In the rows, zero is written as 128.
Turns in one plane each, and the order they were made in; the first pair answered
turn k_74:
[129 158 112 150 128 122 153 116 126 134 149 154 124 122 152 126 113 156
 144 151] => [124 157 112 138 128 109 164 116 142 131 151 139 124 119 142 115 135 138
 132 159]
[129 139 167  99 150 134 138 123 159 147 153 141 104 125 117  97 188 145
 138  88] => [131 136 174 118 144 156 116 125 132 153 154 160 102 130 128 112 157 162
 158  71]
[ 99 112 119 133 146 133 167 157 165 137 162  81 143 111 134  84 165 120
 121 155] => [ 88 101 161 135 150 162 152 161 137 131 164  79 141 128 143  96 130 155
 130 119]
[134 120 111 147 152 113 164 137 112 143 166  87 130 102 145 127  94 139
 134 156] => [137 117 115 146 151 112 165 140 112 142 166  85 130 102 145 128  97 140
 133 150]
turn k_360:
[129 134 127 146 111 146 106 130 107 136 138 138 149 120 148 133 112 166
 171 116] => [127 126 144 142 114 145 100 125 106 131 129 121 154 126 147 138 104 168
 161 111]
[126 130 135 122 122 128 128 133 115 142 143 136 124 125 132 114 132 137
 137 120] => [126 127 138 125 123 133 128 136 114 142 142 131 127 122 132 117 122 139
 136 120]
[111 144 139 122 134 123  81 111  96 135  84 103 114 149 119 139 129 123
 113 108] => [108 154 119 125 131 125  79 114  97 139  95 126 110 151 113 134 158 117
 120 109]
turn k_214:
[152 127  93 109 135  92 141 104 140 120 116 154 138 101  93 115 142 104
 110 149] => [160 118 100 124 135  97 133 104 131 121 108 146 143  96 102 125  96 109
 108 155]
[130 128 123 137 128 113 148 139 139 133 160 128 111 138 132 117 149 118
 131 143] => [141 126 114 137 125 111 143 134 143 135 147 129 117 135 130 127 137 112
 125 152]
[123 128 161 130 144 116 130 110 160 137 117  81 144 122 106 120 111 123
 116 101] => [118 133 159 121 147 117 132 112 162 136 123  85 143 122 103 119 128 123
 118  98]
[147 136 110 126 114 123 116 112 133 118  97 130 134 137 123 146 136 104
 126 131] => [150 126 123 138 116 136 115 112 121 120  96 120 138 136 132 146 106 120
 126 127]
turn k_279:
[177 118 118 134 126 135 118 114 117 124 148 165 113 150 109 112  92 127
 110 111] => [176 118 124 120 123 124 116 113 132 121 122 153 110 157 104 112 103 108
  91 116]
[120 127 140 122 116 131 115 136 121 121 104 135 126 150 129 132 151 113
 122 125] => [121 112 128 123 132 111 147 134 135 123 130 109 131 122 129 119 132 119
 120 148]
[149 109  97 161 134 129 148 140 146 127 170 101 131  85 127 119  96 160
 160 151] => [130 137 125 152 108 171  73 137 117 129 116 157 117 149 126 153 128 147
 166  97]
Then:
(2 to 3 turns a pair)
[135 104 121 138 149 134 135 146 180 160 146  95 158 130 147  79  90 139
 122 163] => [128 130  87 126 138 125 124 145 192 165 141 134 147 141 134  77 150 114
 124 164]
k_279 then k_74 then k_74
[128 149 126 120 115 136  95 131 137 134  92 155 117 151 117 130 144 105
 119 117] => [115 123 150 132 144 147 132 145 117 128 157 122 117 115 135 110 106 165
 142 111]
k_279 then k_74 then k_279
[106  97 173 135 134 152 103 134  87 114 126 137 116 162 139 144 134 142
 127  80] => [106  94 162 106 149 102 149 132 139 109 131  87 122 140 120 116 173 105
  92 116]
k_214 then k_279
[147 107 116 163 104 120 144 118 100 139 149 132 136 110 141 127  85 130
 138 153] => [139 134 130 134  89 115 113 120 118 136  92 143 132 153 121 136 144  76
 110 140]
k_74 then k_279 then k_279
[106 127 129  91 135 161 120 110 105 134 158 151 132 157 144 123 173 125
 166 105] => [121 121 138 110 126 173  98 102  86 133 127 151 142 164 149 143 121 130
 163 105]
k_279 then k_74 then k_74
[146 149 148 136 139 147 121 104  80 123 124 119 107 173 139 120 144 123
 105 112] => [162 147 101 144 138 116 145  96 109 130 136 115 116 140 133 109 146 102
  97 155]
k_74 then k_74 then k_279
[128 168 114 140  88 124  85 137 138 119 105 178  98 169 126 111 161 123
 136 113] => [115 161 144 113 100 119  98 144 147 109 108 144  96 176 121  98 174 125
 120 110]
k_74 then k_74
[108 142 100 117 138 124 124 125 134 134 161 154 133 103 141 119 163 144
 154 109] => [115 148  88 114 120 114 109 114 146 134 126 159 132 116 130 127 168 115
 139 118]
k_214 then k_279
[142 109  94 163 134 117 147 117 123 103 129 110 143 112 150 136 111 108
 135 162] => [128 121 127 137 126 120 118 117 130  97  90 105 139 149 140 143 149  79
 114 143]
k_279 then k_279 then k_74
[139 149 151 118 139 127 103 130 113 132 107 133 117 172 123 129 149 139
 102 113] => [156 129 136 151 140 135 117 124 101 134 130 129 125 137 137 133  85 169
 121 129]
k_279 then k_74 then k_74
[139 106 146 142 131 102 172 144 127 127 133  92 115 140 111 127 106 164
 113 165] => [153 126 106 165 101 126 123 134 109 142 110 168 111 157 117 158 108 144
 135 159]
k_74 then k_279 then k_74
[126 139 162 118 115 144  69 124 136 125  67 149 108 182 124 174 130  99
 116 104] => [153 110 107 129 135  83 158 114 183 124 118  84 124 100 117 135  99  91
  94 184]
k_74 then k_279
[127 132  52 132  92 132 119 113 161 153 120 189 114 143 130 156 165  98
 117 106] => [132 120  36 148 108 124 155 118 157 158 166 174 118 106 135 138 140 123
 133 130]
k_279 then k_279
[122 117 159 129 130 103 151 145 118 124 132  81 119 106 135 123  89 148
 119 118] => [112 146 161 108 113 113 111 146 118 127  96 125 107 151 122 133 153 114
 115  95]
k_279 then k_279 then k_360
